(in the rows, 128 means zero)
Named moves (each a turn or a mirror), then the moves between two rows, first move first; the first pair answered
j398:
[139 103  77 176 109 106 115 190 174 107] => [186 120  86 135 129 171  66 120 148 169]
[116 152 121  79 124 158 151 109 127 160] => [ 91 144 116 101 112 122 178 148 140 125]
[ 64 148 148 151 106  95 179 146 141 118] => [113 167 157 111 129 161 129  71 115 182]
j612:
[197 128  92 164 117 142 134 181  87 132] => [207 148 106 129 127 163 129 146  80 160]
[ 90 127 201 135 140 123 145 102  93 103] => [ 88 116 194 153 137 116 144 117  97  89]
[ 82 103  98 104 105 119 118  93 167 172] => [ 75  97  93 116 101 108 123 109 172 159]
j691:
[117 125 141 127 132 124 125 117 122 128] => [114 123 133 131 128 118 131 128 127 123]
[128 129 126  88 140 140 110 122 148 156] => [117 125 112  95 133 122 123 145 161 147]
[133 128 100 134 126 127 114 137 101 113] => [136 129 105 132 129 132 112 131  99 118]
j502:
[111 147 145  85 127 121 154 138 137 149] => [ 92 127 178 119 128 133 131 112 122 135]
[ 89 100 150 188 108 108 130 145 121  69] => [119 133  92 130 107  87 174 191 147  94]
[107 150 120 121 130  88 166 131 144 137] => [ 89 129 154 154 131 100 141 105 130 123]
[157 131 121 125 140 134 121 148 124 141] => [148 120 139 145 141 141 107 135 116 132]
j250:
[121 118 135 148 127 127 118 121 129 123] => [133 137 125 115 133 133 125 113 131 144]
[152  97  34 161 121 112 130 181 170 128] => [ 71  72 108 176 129 135  77  75 167 140]
[127 157 107  79 123  90 196 169 168 125] => [ 66 105 156 161 116  84 158 143 162  81]
[107 122 120 122 124  99 126 156 144  91] => [ 88 128 139 101 131 112 113 109 146 114]

(2 to 3 moves a pair)
[101 126  73 109 120 134 100 103 174 173] => [133 142  56  95 120 127 127 138 167 170]
j612, j502, j250
[161 115 113 153 132 173  98 126 124 143] => [164 121 134 153 135 175 106 122 110 136]
j398, j502, j691
[144 168 185  90 140 147 167 113 101 135] => [129 131 163 159 123 111 175 177 114  78]
j398, j612
[174 184 145  59 124 129 164 122 111 165] => [180 133 191 164 121 147 121 129  66 106]
j250, j691
[144 151 150  96 180 123 142 125 118 115] => [125 144 161 108 178 113 147 126 120 102]
j502, j398, j250
[145 137  85 102 121 113 140 155 156 140] => [173 138 110 108 133 154 106 117 126 156]
j612, j691
[151 111 148 193  90  97  86 134  96 102] => [146 108 123 189  84  82  95 153 116 102]
j398, j691
[178 116  83  96 144 148 182 150 150 111] => [139  77 140 152 150 182 114  73 131 106]
j250, j398
[127 112 123 156 129 115 131 168 130 101] => [156 114  98 140 137 142 102 148 132 136]
j398, j691, j612
[129 102 149 182 128 138 111 124 104 108] => [ 95  97 143 176 124 122 115 119 127 110]
j502, j250
[ 93 102 167 182 118 121 133 151 116  82] => [169 163 109  74 134 142 160 159 123 155]
j691, j502, j398
[106 129 180  83 143 143 122  84 117 130] => [ 77 105 166 130 126 100 143 142 134  80]
j612, j691, j612
[ 84 115 128 137 136  93  92 121 145 100] => [ 96 139 103  94 136  88 112 128 160 123]
j502, j250, j250
[106 134  90 109 124  84 175 168 154 112] => [117 140 137 126 126  92 189 171 115  86]
j691, j612, j250
[ 60 124 183 122 148 107 146 112 141 116] => [ 96 131 114 108 140  85 172 177 165 118]
j612, j502
[108  98 175 137 120 160 113  97  79 113] => [138 122 164  99 127 171 122  94  76 139]
j691, j502, j691
[ 65 154 205 140 127 123 134 118 118 137] => [ 99 159 116 130 117  88 163 203 153 136]
j691, j612, j502
[135 182 154 114 130 148 138  87 113 126] => [114 176 112 119 118 104 170 142 148 105]
j502, j691
[133 114 132 151 115 151 103 100 119 133] => [153 126 126 135 117 156 110 102 114 144]
j250, j502
[116 149 116  84 131 109 172 139 141 134] => [ 69 110 142 135 129 114 133 104 144 117]
j612, j250
[190 131  99 131 152 167  75 117 136 158] => [146  99 122 178 144 157  57 102 138 129]
j250, j502, j250
[ 99  88 118 183 122 106 117 164 140  85] => [128 160 172  74 148 147 142  88 109 149]
j502, j691, j612
[175 119  78  81 154 148 136 148 161 130] => [144 111 102 114 142 115 166 181 161  81]
j398, j691, j398
[129 113 133 131 137 165  76  86 127 145] => [134 117 159 140 138 167  86  91 107 131]
j250, j612, j502
[141 137 113 135 148 202  64  87 129 158] => [ 85 139 166 131 146 184  86  63 128 140]
j502, j612, j502
[171 128 125 140 131 147 120 146  97 128] => [123 120 162 140 133 147 107  99 104 132]
j398, j502, j250
[122  94  99 185 122 135  93 144 132 115] => [ 75 107 105 154 116 101 133 145 159 114]
j250, j398
[134 135 111 147 129 119 100 158 138 117] => [110 131 122 138 132 123  86 125 147 131]
j250, j691, j612
[144 108 118 148 129 161  71 104 109 122] => [166 124  67 125 123 137 105 155 129 127]
j502, j398, j612
[156 104  95 125 136 139  62 110  96 140] => [111 124  85  96 121  72 143 170 131 110]
j502, j612, j398
[106 134 159 111 137 146 122  86 135 132] => [135 129 111 136 126 116 153 171 144  99]
j502, j250
[108  87 117 189 129 135  88 143 123  89] => [153 144 114  90 149 175  92  91 113 166]
j691, j250
[162 136 138  84 166 184  88  75  94 163] => [181  98 120 179 146 152 102 173  82  81]
j250, j502, j398
[121 144 107  93 134 104 163 145 145 148] => [114 102 156 167 137 136 105 106 110 121]
j612, j502, j691
[108 120  56 139 125 139  76  94 182 138] => [ 88 115  75 145 125 136  75  82 181 132]
j398, j250, j502
[139  96  85 143 116 137 122 153 112 131] => [109 115 106  92 123 140 127 104 124 162]
j250, j398, j250
[139 112 127 174 118 135  96 135  98  98] => [152 128  84 144 113 112 123 171 122 108]
j398, j691, j502
[100 127 160  89 131 140 128  71 138 158] => [123 121  95 111 113  95 171 175 159 121]
j250, j250, j502
[158 103 145 177 120 129 136 183 108  93] => [191 124 155 148 130 155 134 164  88 117]
j612, j612, j250
[157  90  89 151 118 121 133 149 118 130] => [163  90  98 151 124 141 114 124 108 140]
j398, j502
[137 154 149 117 153 109 154 130 147 177] => [103 125 170 163 148 102 137 121 148 149]
j250, j250, j612
[167 193 140  73 138 132 160 133 103 134] => [137 152 170 160 125 114 152 163  89  66]
j398, j691, j250
[136 153 102  58 127 112 147 123 160 126] => [186 128 108 134 123 126 129 167 119  79]
j612, j691, j250
[110 129 132 126 129 119 153 111 127 128] => [128 113 112 153 127 122 138 129 126 119]
j612, j502, j612
[164 143 184 117 143 185 111  65  70 153] => [208 131 160 166 134 173 125 143  54 110]
j250, j502
[122 176 209  88 136 131 171 101 101 127] => [190 154 183 149 133 148 151 155  71  98]
j250, j612, j691
[114 106 139 173 122 112 146 163 111  80] => [ 66 106 142 128 131 129 112  80 142 137]
j398, j691, j250
[163  90 132 116 107 119 101 116 135 135] => [161  86 140 131 104 111 110 131 130 117]
j612, j250, j502
[ 76 122 124 149 114  89 138 142 147 114] => [102 149 117 114 118  88 165 157 141 124]
j691, j398, j502
[110 128 143 108 122 138 123  93 132 137] => [105 123 145 117 120 136 122  93 132 131]
j691, j502, j691
[156 163 169  82 141 178 114  76  97 151] => [ 66 100 162 178 112 111 124 135 138  67]
j691, j502
[110 156 129  86 122 104 163 144 136 144] => [ 82 141 160 103 126 118 133 100 131 147]
j250, j250, j398
[156 116 118 151 141 123  59 105 116 150] => [175 125 108 137 142 125  69 116 115 154]
j250, j502
[ 92 167 156 108 127 107 179 130 117 112] => [ 90 151 175 141 126 115 164 124 103  96]
j691, j250, j250
[146 121 149 162 111 114 121 159 108  78] => [194 152 120 104 122 139 118 144 109 130]
j398, j502
[105 148 121 149 104  91 143 114 147 146] => [103 140 132 164 103  94 135 109 141 138]
j250, j250, j502
[161 145 137 104 117 155 131 102 111 171] => [183 128 133 150 113 156 125 135  95 143]
j250, j612, j502
[ 99 117 148 117 138 149 113  88 133 124] => [149 128  85 104 135 138 137 153 143 127]
j691, j398, j250
[146 154 146  96 130 139 142 111 116 139] => [158 136 148 141 124 135 142 144 101 106]
j250, j691, j398
[150 136 122 128 115 118 147 180 150 105] => [127 142 170 101 129 151 116  93 137 141]
j502, j250
[112 154 149 103 131 124 149 110 129 143] => [124 157 149 102 132 129 151 115 123 143]
j612, j691, j502
[178  87 116 198 140 128 100 154 114 111] => [ 91  84 142 186 129  82 135 147 147  92]
j250, j398
[182 132  93  88 138 170  73  91 124 199] => [201 135  73  90 135 163  85 120 124 192]
j250, j250, j250
[155 135 146 134 142 143 125 109 122 118] => [153 130 136 135 144 147 115 104 129 125]
j691, j502, j398
[100 105 134 159 125 108 123 138 130  97] => [140 126 129 117 140 150  96  95 116 150]
j502, j398, j502
[120 119 153 149 115 129 121 140  84 123] => [111 120 155 137 118 138 108 116  88 141]
j502, j250, j398
[139 181 143 101 129  94 184 168  94 103] => [ 95 150 196 149 131 111 143 116  79  87]
j250, j691
[103 125 117 109 124 117 164 186 151 131] => [140 103 112 156 126 140 130 195 127 117]
j398, j250
[146  99 113 159 131 107 126 137 145 108] => [173 114 104 129 139 131 114 115 141 141]
j398, j502
[ 62 111 125 142  97 127 118 110 142 113] => [102 133  70 106  96 124 136 144 157 135]
j612, j502
[ 85 124 152 138 126  93 147 177 119  97] => [141 164 143  71 142 126 151 156 103 147]
j691, j502
[ 99 120 132 118 162 144  86  81 138 167] => [159 136  71 113 152 120 131 176 141 149]
j250, j398
[142 124 148 142 141 132 116 112 106 146] => [132 118 105 140 131 104 129 148 140 143]
j691, j398, j691
[160  90 101 133 137 183  70  97 124 154] => [130  90  65 142 114 112 140 187 162 108]
j502, j398
[148  95  96 150 119 113 113 159 108 115] => [171 119  99 104 131 137 112 130 100 152]
j691, j250, j502
[ 78 108 103 133  98  91 152 111 148 136] => [122  98  95 143 110 137  99  78 127 164]
j612, j398
[153 138 120 123 122 133 129 140 116 141] => [149 139 119 117 122 132 129 135 120 144]
j250, j612, j502
[210 111  87 162 120 166  78 124  77 136] => [120 131 106 142  95  67 190 193 118  76]
j612, j398
[ 67 138 133 105 123  89 171 130 165 130] => [119 163 158  75 140 140 150  87 125 165]
j250, j691, j502
[125  95 119 139 114 114  75 145 130 133] => [133  99 117 130 117 121  70 137 129 143]
j502, j398, j502
[ 82 150 100  74 123 106 145 100 191 154] => [ 81  86 114 182 119 128  78  98 166 113]
j612, j502, j612
[153 141 157 118 125 147 157 110  63 119] => [150 129 152 127 128 160 130  90  66 132]
j691, j502, j398
[137 139  81 128 112 109 161 169 137 133] => [137 168 131  87 125 131 168 119 112 155]
j691, j612
[132 136 148 130 166 156 110 115 107 137] => [123 118 131 164 154 129 122 160 120 105]
j250, j250, j691
[165 154 152 104 138 124 133 115 104 144] => [156 116 114 162 124 101 122 161 123 111]
j502, j691, j612
[ 93 115 149 139 127 116 142 123 100 101] => [100 122 159 127 132 127 140 106  93 113]
j691, j398, j612
[105 130 135 120 117 102 129 161 142 126] => [124 117 121 139 117 113 110 169 136 126]
j612, j502
[150 104  83 154 125 133 127 160 119 106] => [166 108  92 145 133 160 104 128 107 126]
j398, j502
[105 111  81 123 121 122 164 149 163 138] => [154 102  82 141 132 169 116 123 134 155]
j398, j250, j398
[154 154 127 124 113 107 178 188 111 105] => [154 134 181 152 128 162 113 110  76 120]
j502, j398
[122 108 129 184 159 133  97 118 100 125] => [134 120  68 154 155 113 117 155 135 144]
j250, j691, j612
[134 148  82  88 123  96 181 182 140 134] => [122 144 171  90 145 162 120  67  93 160]
j502, j250, j502
[112 162 135  90 111 116 160 120 131 150] => [140 165 129  96 110 119 167 144 120 142]
j398, j502, j250
[103 113 134 111 129 109 134 105 123 133] => [139 123 115  98 132 122 130 113 118 150]
j502, j250, j398
[ 78 141 152  79 136 124 121  54 136 160] => [191 161 140  91 143 164 121  98  79 158]
j502, j250, j691
[117 132 121 130 111  93 142 140 148 109] => [113 123 111 136 111  97 127 131 155 116]
j502, j398, j691
[119  97 104 132 136 155  63  72 146 173] => [157 110  45 136 121 111 123 179 159 139]
j250, j398
[128 145 137 107 130 118 164 139 127 121] => [158 137 144 124 136 150 128 116 106 132]
j398, j250, j398
[169 150 152  85 134 143 160 110 126 152] => [144 122 130 137 116 100 178 171 146 100]
j612, j612
[154 150 132 149 133 107 163 196 112  70] => [117 178 119  70 140  95 181 156 151 120]
j250, j612, j502
[141 119 117 152 113 108 136 153 140 118] => [120 136 121 108 118 108 142 120 155 148]
j250, j612, j502
[160 149 165 125 136 140 147 123 110 140] => [153 120 137 171 125 124 138 159 123 113]
j691, j612, j502
[131 120 181 206 101 106 111 125  94  91] => [112 126 185 165 111 130  80  55 108 141]
j502, j250, j398
[144 156 174  92 137 127 169 132 114 119] => [122 136 185 127 132 116 164 142 112  92]
j502, j612
[105 112 132 169 115 105 132 146 135  98] => [181 140 104 128 130 146 117 138 116 143]
j398, j250
[157 143  85 105 115 135 129 102 161 134] => [154 136  86 132 105 115 148 142 158 100]
j502, j250, j398
[147 125  30 118 132 124 139 178 170 152] => [113  96  45 162 125 109 130 183 175 123]
j691, j502, j691
[ 90 115 142 155  98 136 104 144 137 119] => [147 152 113 105 103 144 129 169 132 145]
j398, j612, j250
[154 119 126 134 116 166  99 113 110 141] => [150 126  84 120 108 134 131 158 137 135]
j502, j691
[121 187 156  55 112 105 212 114 141 130] => [126 189 151  49 114 112 208 109 143 139]
j398, j691, j398
[125 137 139  80 132 103 156 125 128 136] => [130 120 101  97 127  95 145 150 147 134]
j612, j398, j691
[128 138  94 121 130 119 116 128 145 155] => [106 117 111 153 126 117 105 122 143 135]
j502, j691
[144 112  81 129 130 166  72 109 128 165] => [119 110  78 115 128 155  79 101 146 170]
j691, j502, j250
[121 123 121 151 151  75 139 141 157 111] => [165 154 126 103 166 110 134 109 136 153]
j691, j502
[174 126  99 110 119 185  90  84 139 151] => [124 127  73  85 109 146 116  97 185 155]
j691, j250, j250
[167 104 122 158 127 147  88 129 112 119] => [141 102 113 162 116 111 120 166 133  96]
j691, j612, j398
[189 149 101  74 141 176 116 123 131 185] => [196  99 110 170 133 183  80 151 108 131]
j250, j398
[ 51 132 127 119 108  78 148 142 170 114] => [ 51 138 184 118 119 109 131  88 135 119]
j502, j691, j612
[157 119 107 139 102  97 116 155 137 128] => [112 105 135 146 103 100  96 115 143 130]
j250, j691
[109 172 158  65 135 119 172 107 128 162] => [185 162 140  92 144 166 127 112  93 173]
j250, j398
[107 123 174 127 126  78 176 148 144  93] => [ 83 100 183 138 134 106 115  80 150 121]
j612, j502, j250
